The rows of M fall into several groups, which share some directions, and each row is roughly a mix of its group's hidden directions, except one row that fits no group.
M (102 x 10):
[[ 44 -23  43 -18  25   3  -8  12  27  34]
 [ 40  -6  -3 -39   0 -28  49 -30 -13  -3]
 [-20  45 -11  35  14  31 -29  24   3  32]
 [ 34 -23   1  25  12  27  59  27   0   4]
 [  1 -25 -12  -5   6  -2  25  11 -74 -18]
 [-11  42 -11  27   2  17 -29  24  21  51]
 [  8 -29  22 -21  -3  -8  34 -19 -43 -46]
 [ 44  36  30   4  34 -25   3  -1 -27  26]
 [-26 -34 -53  -6 -25  37  -6 -19  15  -9]
 [ 17 -58 -13 -39  -9  -8  -9 -37  13 -16]
 [-31 -47 -32  -5 -25  36 -19 -11  26 -13]
 [ 35   8   7 -30 -17 -49  35 -28  -4 -19]
 [-23  42  -3  52  17  -1   2   8   4  45]
 [-35  49  12  42   6  12   1  34  15  15]
 [ 23 -54  21 -33 -26   3 -32  -7 -23  -8]
 [-27 -36 -39  13 -21  40 -23 -13  25 -17]
 [-28 -41 -40   8 -21  41 -20 -15  18 -15]
 [ 36   4  13 -15 -25  10  65  23  -9   9]
 [ 53  -4  44 -33  10   1 -14  -1  11  34]
 [ 19  26  51  -2  28 -41  21  28  -4  10]
 [ 34 -11  16  -2   6  -1  -9 -34 -68  -1]
 [-21   2  45  -8   6 -11 -13  44  51  -7]
 [ 11   3 -31 -12   7   6  24 -32 -66  -3]
 [-42 -27 -11   8  14 -18 -54 -21  23 -17]
 [ 26 -26  28 -21  24  11 -21   9  54  26]
 [-36   8 -10   3  -1   0   1  27  72  -3]
 [-46  11 -21  29 -20 -12  22   4 -39 -36]
 [-39   9 -50  27 -20  -3  32  -1 -22 -27]
 [-14 -44  23 -16  -9   0  36  -7 -34 -44]
 [  5 -58 -38 -30 -32  11 -13 -12  -8 -13]
 [-10  -7   2 -40  -5 -19 -60 -31   9  25]
 [ 16 -63 -12 -21 -26   4  -2 -34 -27   3]
 [  3   8 -42 -18   0   5 -50 -45   7  24]
 [-17 -45 -27  -7 -19  39 -26 -10  39  -6]
 [ 22 -41   8 -29  -7 -12  39 -15 -11 -47]
 [-35 -15 -57   8 -33  25  -1 -14  13 -23]
 [-16  22  -2  -7   3  -9   7  28  75   0]
 [ 51 -26  35 -20  18  11 -17  -3   9  40]
 [-48  23 -30  33 -12 -22   7  -3 -30 -31]
 [-67 -11  -5  18  14 -10 -44 -14   5  -8]
 [ 24 -64 -18 -28 -18  -1 -18 -12 -16 -23]
 [ 10   3 -19  -6   6 -15 -61 -41  -6  34]
 [ 35   1  19 -17 -15  15  60  13 -33  16]
 [ 11 -28 -33  -4   8  -2  27 -28 -60 -13]
 [  4   5 -69  15   3  19  43  -5  10   4]
 [ 17 -25   7 -34 -15 -40  42 -26  -3 -32]
 [-37 -32 -41  13 -29  35 -14 -17  -7 -24]
 [ 31  19  64   0  27 -22   5  20 -17   9]
 [-17  -9 -60  -2 -30  39   7 -25 -10 -15]
 [ 52   9 -33   1  14   8 -28   5  48 -13]
 [  3  52 -12  26  -3   4 -29  21  29  41]
 [ -8   3  39 -11  -9  -7 -22  41  58   1]
 [-15 -16   4  14   0  -1 -38  14  69 -15]
 [ 23 -39  61 -21  15   1 -14  16  11  21]
 [ 33  40  47   0  32 -30  11  18  -4  12]
 [ 27  -5  32  -5  -6   7 -23 -21 -67   8]
 [  7 -30 -32  -6  11  -2  27 -31 -58 -15]
 [ 29  15  46 -10  -2 -18 -25  19  52   6]
 [-45   9 -16  13   1   2  14  26  63   2]
 [-25 -65   4 -29 -35   4   3  18  13   0]
 [-32 -28 -39  13 -26  40 -18 -11  20 -27]
 [ 29 -26 -19 -41   7 -26  45 -29  12  -3]
 [-32  14  -8   0  -8   0  10  33  69   6]
 [-22 -35 -47 -11 -22  42 -16 -24  15  -5]
 [-26  18  -5   1  -6  -3   9  25  74   9]
 [-39  -4 -12  12   9 -29 -55 -22  26 -20]
 [-21  -7  28  16 -13  -2 -19  48  55   2]
 [-26 -43  12 -21  -2 -32  13 -33 -18 -40]
 [ 45  -9  27 -15 -18  22  37  17 -33  26]
 [ 47  31 -31   2  38  19 -31 -12   4  20]
 [-14   6  -5  24  24  42 -46  13 -11  42]
 [  0  30  37  13  -1  -3 -30  33  54   7]
 [-48  13  -6  10  -4   7   3  41  55   0]
 [-21  19 -37  16  26 -10 -47 -12  41 -10]
 [-51   5 -51  20 -23   5  -4 -15 -12 -31]
 [-42   2  -2  21 -21  18 -21  51  37   1]
 [-16  49  46   6  36 -13  25  20 -12   5]
 [-27  13 -44   5 -12   8  10  22  61   1]
 [ -4  24 -21  15  11  11 -34  10  29  61]
 [ 43 -10  59 -20  19  -3   2  19  15  24]
 [-45  14 -13   6   5   2   8  25  65  -3]
 [ 15 -50  18 -27  -5 -11  22 -20 -26 -44]
 [ 21   7 -35 -10  14  -9  50 -24 -47  -1]
 [-11  23  23  16 -12   5 -32  36  58   9]
 [ 24  38  49 -11  11 -36  24  20 -21   5]
 [-62 -10 -11  28 -21 -11   6  13 -11 -41]
 [ 43   3  23 -10  10  -4 -14 -35 -59   0]
 [ 24 -37  10 -27   6 -12  19 -28 -28 -50]
 [-62 -20 -43  21 -12   2   0  -3  -1 -27]
 [-47   1 -28  18  14  -9 -42  -3  45   4]
 [ 25   2  62  -2   9 -18 -36  14  32  -4]
 [-28 -22 -58  19 -11  30 -22 -26   5 -11]
 [-43  31 -12  31  -2   5 -32  21  32  31]
 [ 26  38  47   0  15 -39  20  20 -20   7]
 [ 49  -9  25 -25  -8   2  37  -9 -46   3]
 [-46   3 -21  47  -8 -10  22  14 -19 -37]
 [ 24 -60 -10 -30 -24   2 -21 -31 -10  -9]
 [  9   1 -30 -21   1   4  35 -25 -64   2]
 [ 46  16  22 -15 -13   9  47   6 -40  14]
 [-25  37 -16  27   2  12 -26  23  29  47]
 [ 18  52 -16  27  -6   0 -24  24  41 -22]
 [ 16 -24  -3 -34  -5 -12  69 -11  -7 -18]]
One row of each group comes first, with its name. Which group is each row after those in?
[-22 -35 -40   0 -21  43 -29 -22  20 -11]	<105>
[-19  27 -11  24   0  14 -34  22  26  56]	<8>
[-14 -68 -30  -9 -26  14 -15  -7 -12 -16]	<117>

[  8  18  -8  27   0   9  66  23 -28 -21]	<105>
[-27 -33  -4  27  -6  19  49  32   1 -31]	<105>
[-32  47  -2  43  15   3  17  36  21   8]	<117>
[-48  -2 -54  22 -19   1   8 -14 -23 -23]	<105>
[  8  -4 -58  10  -6  13  21 -36 -43   3]	<117>
[-36  -1 -19  16   5 -23 -46  -8  44 -29]	<8>
[-42  -7  -6   9  -4  -1   8  32  66  -1]	<117>
[ 12  15 -45  31  11  17  55   2 -24  -4]	<105>
[-52   0 -27  36 -17  -8  19   9 -19 -37]	<105>
